One vector is turned by the same rotation once a tick. Each row is the vector after some number of ticks, and that number follows the row.
The counts run from 0 to 787.
[ -1.3  -4.7  14.4 -13.1 -12.5  -4.4   2.9   8.1  -8.2 -12.5  12.5  13.4
  37.9   3.8  -5.3   5.2  50.0  27.8  11.6 -25.6  -4.5 -17.4 -53.9  14.5
  29.2 -39.3 -35.2  12.9   1.5  -1.3  14.8  21.1  -4.2   7.2 -19.5   1.9
 -17.5  14.4  16.5 -22.2   0.9  -3.3  -3.5 -23.5  10.3  -8.7 -18.8  28.9
  -8.5   3.8 -18.6   5.2  -0.6  12.1  26.4 -23.7]  367
[ 14.8 -13.9   1.7  -7.2 -10.5   3.8  10.4  15.2 -14.6 -20.1   3.4  21.4
  18.3  -4.4  13.8  25.4  48.3  54.2   7.1 -11.8  -9.1 -15.7 -25.2  15.5
  -4.0 -36.8 -11.4  26.3 -10.8 -10.4   9.3   8.1   5.0 -19.2  16.7  -5.8
 -15.6  14.6  14.4 -26.1  -6.1 -10.0  10.7 -13.0   4.7 -15.1 -13.9   4.4
 -19.2  22.7 -17.6  -2.0  -9.5  20.4  47.5 -22.2]  418
[-18.0  -3.2  17.1   0.5  13.4  11.3 -16.1 -35.9 -14.5 -15.0  11.4  14.5
  15.0  15.2   0.1 -35.6  18.1 -12.4  28.3 -15.7 -37.3  35.7 -19.2  21.4
  -2.2  -4.4 -21.9  17.1  16.5  -3.2  -1.4  25.4   1.0  45.1  -8.1   9.8
   6.8  15.4  17.7 -14.1   0.7  -1.5  10.3 -36.6  14.5   2.9 -22.7  17.2
 -14.2  29.1   2.2   6.2  -8.3   0.0  -9.5  -3.7]  229
[-16.5  -4.6  -2.1 -37.6  -5.0  -7.2 -28.2   1.8  12.5  10.0 -11.2  -3.8
  12.7  -4.3  21.2  -7.3  29.7  19.7  -1.8  16.8  -2.8  15.3 -39.4  -2.6
  -1.3 -43.6  -8.3  19.3 -29.3   4.3  -6.8  39.9  -9.7  27.6 -29.0 -17.4
  -5.2 -29.1   5.1 -10.4   7.3  -8.5  -1.4  -4.8  26.4 -25.8  -5.1  32.3
 -13.4 -10.1   9.4   1.7 -16.3   9.7  13.2 -23.5]  499
[ -1.6  -8.4  -2.8  -5.3 -22.8  -2.6   5.0   0.8  -7.5   5.3 -18.4  25.3
  26.0 -15.2 -25.1   7.8  38.9  32.0  -3.9 -10.6 -28.1 -19.2 -36.0   5.2
  10.1 -36.6 -10.3  -8.2   4.9  -4.5  22.5  19.7 -24.8  -7.4 -15.4   0.4
  -7.5   8.1  21.7 -30.8  -8.4 -28.0  -8.6 -27.9  -7.4  -6.4 -29.7   4.9
 -30.9  -7.3 -17.6   9.0   2.9  27.1   6.6 -28.9]  503
[ 20.5  -3.8  -6.4 -30.5  39.0   3.3  -2.2   6.9  -4.8  36.8   3.4  22.8
   0.4  -4.3  19.0  -3.1  38.0  32.8 -11.1  -5.7  27.5   6.3 -10.3   3.8
 -35.9  -7.1   2.3  36.4  -2.7   3.9  12.8  32.7  -2.7  -3.6  -3.7  -3.3
  11.6  20.4  -4.1 -26.5   2.9   0.4   1.5  -8.1  23.0  15.6  -0.5   8.7
 -27.1  -0.3 -21.5  29.6 -28.2  34.6  20.5   3.7]  637
[ -3.9   2.0  38.7 -24.8  20.2  15.4 -11.2  -4.7  -0.3  28.1  27.2   5.8
  22.2   7.2 -11.7 -23.2  49.8   6.0 -12.4 -36.0  -4.9   7.5 -12.4   4.9
   0.6   3.4 -19.8   9.0  19.4 -13.1  21.4  24.5 -25.8  27.2 -14.8   1.6
  13.4  35.5  -8.7  -4.0   3.4 -20.9 -10.8  -1.5   9.8  34.0 -27.3   2.4
 -12.2 -16.1  -1.1  15.8  -7.0  34.4  -3.6   6.1]  98
[ -1.2  -1.0  43.3 -10.5  32.1  14.1  -6.9  -8.5 -22.4  12.6  15.2  17.0
  37.1   3.7  -2.4 -25.4  22.8  26.9   9.4  -4.6 -12.1  12.9   2.6  14.0
 -19.1  19.9 -22.0  23.7  17.8 -17.5  19.4  20.7   4.4   7.8  19.7 -18.4
  28.3  29.7   1.8   0.6   2.7 -28.3 -12.0 -14.0   4.3  22.6  -2.5  10.2
 -18.2  12.3 -12.1   8.8 -28.7  36.7  -3.5  13.5]  263
[-23.4  39.2  -0.9 -20.2 -12.3 -28.0   5.9  -9.0 -14.7   6.6   3.8  -5.6
  24.2  17.1   3.2 -18.1 -15.9  20.4   8.3  -9.6  -3.8   8.3 -11.4  -2.1
  29.8 -27.7  21.9  27.4   8.4 -20.1  -7.9  -8.0 -55.5  21.9 -42.5  -6.0
  10.5  -1.2  19.6  -6.9 -16.5  -2.1  -6.4  13.4  -9.0 -23.0  -9.2  13.7
  12.6  16.8  -5.3  18.5   7.7  -9.9  -6.5 -15.9]  357
[  5.1 -14.3 -30.8   9.7  17.6  10.6   6.7 -13.0   5.3   5.1  14.9  -9.0
 -26.8  12.9 -13.3   8.4  28.3   8.0 -15.3 -36.4 -27.3  18.5 -14.2  17.9
  -6.8  -9.1  19.2  10.9  13.4 -16.3 -27.4   7.3  -4.4  -3.8  29.9  37.8
   7.7  -6.3   7.3 -35.4 -12.2   5.1  27.6 -14.0   0.8   3.2 -33.9  -3.9
 -45.8  31.7 -14.5  24.7  16.1 -14.8   8.0   2.4]  456
[  4.2 -19.4  -4.9 -10.9  44.6   5.1  -7.0  -1.2  10.2  30.2   8.2 -18.6
 -18.4  18.9 -24.2  -5.7   7.0  21.1  -2.4  -2.5 -23.0  29.2 -23.5   8.7
  -5.0   7.2   3.8  28.4  16.5  -9.1 -11.3  35.0   6.3  21.7  -5.5  17.7
  36.1  -8.2  -4.9  -1.4  18.9 -17.0 -13.9   6.8  -6.8  26.2  -7.7  20.8
 -24.8  -1.6 -10.0  23.6 -30.5 -23.8  -9.7 -24.3]  109
[ -1.9   4.7   9.1 -16.9   5.7  30.5 -24.1 -32.3  -9.6  14.2  15.4  22.4
   1.3 -10.4   1.4 -12.2  23.5   0.2 -25.1 -21.5 -13.0  13.5  -5.4  10.2
  -8.6  -8.6 -12.0  -7.5  30.1 -27.9  13.0  34.9 -30.6  25.7  -1.3  -5.5
  25.9  23.8   0.9  -0.2 -18.8 -35.0   5.2  -3.3   4.8  21.3 -23.5 -26.7
 -15.7 -16.5  -3.9  -4.0 -10.7  41.1 -12.4   7.5]  47
[  9.1  16.3 -22.7  14.6 -25.9   5.4   7.3  -5.9   5.4   4.0  -8.2  13.5
 -17.8 -12.3 -13.4  14.2   8.8  36.1 -45.7 -18.6 -31.1 -14.4 -14.3  -8.2
   5.3 -21.1  23.9  18.1  -5.7 -25.1 -12.5  26.9 -21.0 -32.2  31.1  -7.6
  20.8 -18.9  -5.4 -15.5 -21.4 -29.6  -0.4  11.3 -18.4 -15.5   4.2 -26.6
 -29.3  -1.6  -2.6  15.2   0.0   0.1  18.5 -22.1]  725
[ 11.6 -10.0 -15.3   0.5  -8.8  20.3  -1.3 -22.1 -20.4   6.8  -5.8  36.6
  12.6 -30.9  10.3  -0.4  30.7  20.4  -0.5 -11.8 -18.7   3.1  -7.6  13.7
 -12.2 -15.8 -14.8  -5.6  12.6  -6.6  20.6  28.3 -14.9  -1.4  14.1   4.6
   6.6   8.3  19.5 -28.2 -27.1 -14.6  29.5 -42.0   9.3  -1.2 -25.6 -17.1
 -43.7  15.2 -22.0  -1.0 -10.3  43.7  -3.6   3.1]  553
[ -3.2   8.9   4.0   2.8  15.5  28.7 -14.1 -32.1   9.5  12.7   6.6  39.1
 -20.8   7.4   1.0 -22.5  21.0  -5.6 -31.5 -32.3 -23.9  32.3   4.6  -2.1
 -30.2   8.1  15.1  20.8  19.7 -19.3 -14.2  30.9  -8.9   8.6  27.2   1.3
  26.5  37.5  -4.0  -7.7  -8.4 -18.0  -5.4  -3.6   0.2  11.0   8.2 -15.1
 -27.1  -1.7   5.6  24.2  -7.1   9.7  12.7  -1.1]  132
[-18.5  -2.8 -13.3 -19.0  31.1   1.5 -15.0 -18.6  -3.9   0.8  14.9  14.6
  -8.0  12.8  22.6   8.8  27.8  13.5  15.4  -6.9 -13.2  40.5 -18.2  -0.7
   1.7 -17.9   3.9  35.5  24.1   0.1   2.8  18.7 -41.5  41.7 -19.9   8.9
   2.9  28.7  15.4 -10.0  -6.9   0.7  -9.3   6.4  -7.5 -12.1  -0.1  20.6
   4.0  -8.3 -13.8 -12.2 -32.4 -32.6  -4.7 -31.2]  534
[-13.5  18.3  -8.0  14.8 -14.7 -15.1   6.3   9.2  23.2  18.4  -0.9 -14.7
   2.4  -8.1 -16.2   3.7  33.1  19.4 -18.8 -30.3 -32.4   5.8 -20.8  -8.9
  17.6 -18.2  14.0  17.0 -20.1  -9.1 -34.0  19.5 -26.3   7.2  13.0  -7.9
   2.4 -39.0   1.2 -28.8  -8.3 -12.8  -4.7  11.6  -8.2 -32.6  -5.7  12.6
 -23.2  -2.6   1.0  20.2  22.6 -33.4  -1.4 -24.3]  237
[-12.2  24.4 -22.0 -21.6  -8.4 -21.3  -5.2 -25.3 -14.9   4.3 -21.2  54.6
  10.8  -9.2  33.8  -9.8   5.6  17.9  -2.0  -3.9  19.6  14.1 -18.8  -4.1
  -3.8 -25.3   4.0  16.7  -6.6 -10.7   6.3  31.0 -31.0   4.9 -28.1  -9.7
   6.4  32.4  20.3 -19.6 -22.3   3.1  -0.3 -17.5   8.7 -26.1  18.8   6.8
 -14.2   2.3 -15.7  20.7   1.9  23.9  21.8 -13.1]  772
[ 17.3 -11.7  -7.9 -12.7 -18.2  24.7   5.4  11.8   5.0  -0.2  15.5 -10.6
  -8.0   9.5 -14.1  14.5  38.8  29.6 -39.1 -33.2 -16.7 -21.3 -38.5  11.0
  10.7 -35.9  -0.5  14.6   1.8 -21.5   3.8  14.1  -3.5 -12.4   0.2  17.3
  -5.2  -0.8 -10.8 -19.9  -1.4 -13.9   0.0   4.1   8.3  13.1 -44.8 -15.6
 -23.7   6.2   2.1  16.7   1.8  22.3  35.6 -16.1]  673
[ 11.3 -16.4   1.2  -4.9  30.7  23.1 -20.7 -11.9  -1.9  -5.5   5.9  20.7
 -23.8  20.7   6.5  -1.9  17.3  15.7 -21.0  -6.7  -1.8  24.6 -20.7  18.6
 -29.2   3.4  -8.2  17.6   3.6 -29.3  -6.2  39.5  27.6   1.5  33.0   4.8
  18.3  21.7   0.2  -4.5  10.6 -17.5   3.0  -6.7   9.0  22.4   7.2  -8.3
 -37.6   9.7 -13.1  26.0 -19.0  19.2  34.7   0.8]  382
[ -1.5   6.1   4.9  -6.0  14.7  -3.3  15.2   0.4 -20.9  30.3  31.2 -18.7
  21.6  -7.5   1.1 -11.6  31.2   3.2   5.7 -44.0  -6.8  -3.4  -4.3  20.5
  14.9 -11.2 -11.7   7.5  15.3  -6.5  -4.0   2.4 -28.3  23.7 -14.3  21.7
  -0.8  -8.2   1.5 -24.0 -18.2   4.7  26.8 -19.5  23.9  13.0 -51.9   6.7
 -21.8  30.0  -9.7  16.3   6.1  15.7 -13.6  32.4]  490
[ -7.4  19.9  16.5  -9.8 -19.2 -13.6   5.2  -2.7 -21.9 -16.9   1.7   9.5
  28.1  21.8  25.8 -14.5 -21.6  45.9   6.4   9.5 -12.0  -6.1  -8.6  12.1
  -1.7 -20.5  14.2  42.7 -23.3 -29.8  -8.3   8.4  -0.9  -8.8  12.2 -33.0
  16.9 -31.2   9.8  -9.2 -15.3 -14.8   5.9  13.4   6.4 -26.4  13.4   0.7
  11.7  34.3  -4.9  15.8 -13.4   8.1  28.6   1.7]  646
[-10.5   3.0  13.4 -24.6  33.6 -18.2 -23.2  10.1   2.6  17.3   6.4 -22.5
  13.9  15.2  23.3   2.0  31.0  18.2   2.1  -4.9   7.1  24.5 -31.2  14.7
  13.8 -10.9 -30.6  17.5 -28.7  -8.6 -15.7  33.3   1.3  35.8  -7.8 -18.5
  11.4 -33.7 -11.2  -0.9   7.6   0.4   5.7  16.0  24.5 -18.0   1.9  39.0
  -2.9  -4.8  -2.9   9.0 -11.7 -14.0   7.5   8.3]  363
[ -6.1  10.7  19.0  26.1 -14.6  -2.0   3.9   3.8   5.1  -3.4  22.8   7.9
  10.0 -10.9 -13.8  14.1  46.9  10.0 -23.1 -63.1 -36.7  -4.9 -23.5   0.4
  30.2  -2.5 -11.5   4.3  16.3 -21.9 -21.7  19.1 -23.4   8.6  29.8  -8.3
   7.3  -1.9 -10.7  -8.5 -19.4 -24.1   0.0  12.9 -14.0 -20.9  -3.7   4.8
  -9.8  -9.0 -10.7   0.0  14.1 -26.1   3.1  -9.3]  100
[-20.6  31.8   1.5  21.5 -30.3 -15.3  19.7 -12.0  -7.3 -11.8   7.9  25.1
  19.0  -4.4  -1.3  -5.5  23.2  18.8   2.8 -44.2 -44.8   1.8  -8.5   6.1
  11.7 -21.7  11.7  24.8   9.4  -6.3 -16.8  -3.0 -42.8  12.5   6.6  -7.4
  -0.2   8.1  13.4 -27.0 -30.7  -6.3   0.5 -11.8  -2.6 -37.8   2.2   3.2
  -1.6  25.2  -3.9   9.8   9.7 -19.1   7.0 -15.0]  657
[ -2.4  15.5 -40.7  -7.5  26.6 -21.7  13.9   0.5   0.3  43.1   7.8 -15.0
 -24.8 -16.2  12.7   3.7  23.0  13.8  -6.0 -34.3   2.6  27.3  -3.6  -2.7
   3.5 -17.5  21.0  25.8  -0.7  17.4 -26.8  16.5 -28.9  14.3 -14.1  21.2
  14.8 -19.2  -3.4 -31.6 -20.1  10.2  18.6  -0.4  13.1 -12.7 -11.7  16.5
 -20.0  14.0 -16.0  23.1  -3.9 -28.2 -16.4   4.9]  625
[-16.2  34.3 -14.5  11.2 -15.5 -22.7   0.2 -21.2  -4.4   2.1   1.7  13.2
  -7.4   2.7  21.2 -10.2 -33.5  23.4 -15.2  -8.6 -14.8   9.9 -11.1  -7.3
  19.5 -10.1  22.1  29.6 -11.1 -20.3 -27.9  41.9  -5.4   1.2  14.9 -26.9
  27.2 -35.2  -5.6  -1.4 -28.2 -22.7  11.4  19.0   2.2 -32.3  29.6  -0.8
  -5.2  30.5  -5.0  12.2 -15.5 -13.2   4.1   5.5]  561
[ 16.5 -11.2  14.5 -21.1  22.1  22.1 -14.6  -8.2 -32.3   9.7   4.9  16.3
  19.2   4.4   2.0  -2.2  15.2  31.7  -7.7  15.9  -3.0   3.0 -14.4  13.6
  -7.1   0.2 -23.5  -0.9  13.0 -27.3  28.1  35.4   0.2   4.9   7.9 -16.3
  22.4   5.4   3.2   2.8  -8.2 -37.3   6.3 -10.8   2.8  30.8 -20.1 -14.9
 -21.8   1.6 -22.8   2.5 -35.5  48.8  -0.2   5.7]  212
[ -2.3 -21.2 -10.1 -24.6  23.7  10.0 -40.8 -22.9 -10.5   1.6 -18.5  15.6
   2.6  12.7   3.3 -15.7   8.7   3.3  -7.6  19.8   7.5  35.8 -30.0  14.1
 -14.2  -3.0 -25.3 -13.1  -7.9 -36.4   2.4  39.9  14.0  21.4   9.0  -2.6
  16.1  -0.1  14.1  -0.9   2.6  -9.3  16.0 -16.0  16.1  16.1 -17.2  -2.1
 -36.6   7.0 -12.5  26.8  13.0  34.3   2.6  13.0]  768
[  3.6  31.3   2.3 -25.9  13.8 -11.4   0.3   7.6 -10.3  35.4  -1.7  17.5
  11.3 -20.9  39.2  -7.3  29.8  31.6 -24.1 -22.7  35.3   9.7  -3.3  -8.2
 -19.2  -9.7   9.7  33.8 -12.4  -1.1   1.2  24.4 -19.0  -5.2   7.1 -27.9
  13.7  12.5  -5.0 -19.8 -18.6   5.5   3.7   5.9  19.5 -10.8  21.1   8.5
 -12.3   5.5  -1.2  35.0  -4.7  26.7  29.3  15.4]  386
[ -6.4  15.9   3.9  -2.6 -24.6 -11.7   5.9 -15.2 -33.0 -31.4   3.1  17.0
  22.1  22.4  15.5 -21.8 -31.2  22.9   7.9   9.4 -16.8 -10.4 -20.1  17.7
  18.8 -25.4 -16.1  19.6  -2.4 -20.9   7.7  29.5  20.2   0.2  -6.4 -19.5
  13.3 -11.7  -0.3   2.4 -15.7 -16.2  18.6 -17.5  16.5  -4.4  -6.2  -0.9
  -2.4  44.7  -7.2   9.4 -21.6  33.2  18.2  17.8]  344
